Named moves (each a turn or a mirror), then the moves between two rows, first move first; the first pair answered:
move q_442:
[  1  12   4 -15  12  10   8   2  21] => [  0  17  10  11 -24  -6  -1   9  -8]
[-14  20  11 -20   8 -20   9  -7  -3] => [-11  20   7 -14   3 -23   5  -8  -5]
[-14  22  16  18 -28 -23 -11   5 -33] => [ -9  15  10 -38  36   7   8  -2  28]
move q_538:
[-10  -5   8  21   2 -17  -5  12   8] => [-13  -2  12  12   4 -15  -6  11  15]
[  7 -13  -6 -26  38  21  11  -9  37] => [-29  33   4 -43  13  19   9 -20   3]
[-11  -9 -70   4 -29  21   0 -13 -21] => [ 11 -41 -61  -3  14  21   9  -2  22]
move q_791:
[-12  13  18 -29   5  20  26 -22  32] => [-15  18  31 -23   4  15  22 -16  27]
[ -6  -1 -24  -7   3  20  -2  -2   3] => [-16  14  15  -2  -9  -1  -9  10 -12]
[ 21  -2 -10 -14   9  -9  -6   0   4] => [ 20   7   3 -11   5 -19  -9   5   2]
move q_777:
[-17  15   8 -10  13   2 -13 -15  -4] => [-11  13  21  -1  10 -10 -16 -12 -10]
[-19  26   5 -17 -19   9   4  -4  -4] => [ -3  15  29   3 -19 -14  -2  14  -7]
[-17   0  15  -2  13 -23  14   1  11] => [-19   0   6  -7  17 -16  16  -5  17]
Now pairs of rows:
(2 to 3 moves a pair)
[  5  -6 -50  -5  -2  24  17 -23  -4] => [-15  36  25 -33  13   0  12 -13   1]	q_791, q_442, q_777
[-21  16 -33 -18  -2  26   2 -18 -13] => [ -9  15  18  22 -31 -18 -10  10 -34]	q_442, q_538, q_791
[ 16 -30  31  16  24 -18  12  33  21] => [ 22 -48  -2  23  25   1  10  22  25]	q_442, q_791
[  9  -1  43  26  17 -21  -6  39  40] => [ 21 -29 -18  21  29  14   1  24  55]	q_442, q_791
[ -8  15  54  -8   8 -15 -14  11   2] => [  4 -21 -44  15 -22  20 -13 -12 -16]	q_538, q_791, q_442
[  1 -40 -33  26  17  23  16  -1  16] => [  5 -36  -2  16  41  13  17   9  28]	q_442, q_538
[ -8   2  28 -12  33   4  -6   5   5] => [ -3  -3  -4  22 -12   1 -16   9 -38]	q_538, q_538
[-15  -1 -38  52 -80  -2  -2   4 -60] => [ 45 -76   4  30  36  -7  13  35  50]	q_791, q_777, q_538
[-25  43  -2 -37   8  15   7 -15   0] => [  5 -13 -44 -11  23  27   8 -11  18]	q_442, q_538, q_442
[-27  11 -10 -12  10  20   1 -11   1] => [-11  -6   9 -11  29   9  -1   4  20]	q_442, q_777, q_442
[  4   3 -22 -25  18  32  11 -35   9] => [ 38 -34  16  26   9 -16   1   0   6]	q_442, q_777, q_538
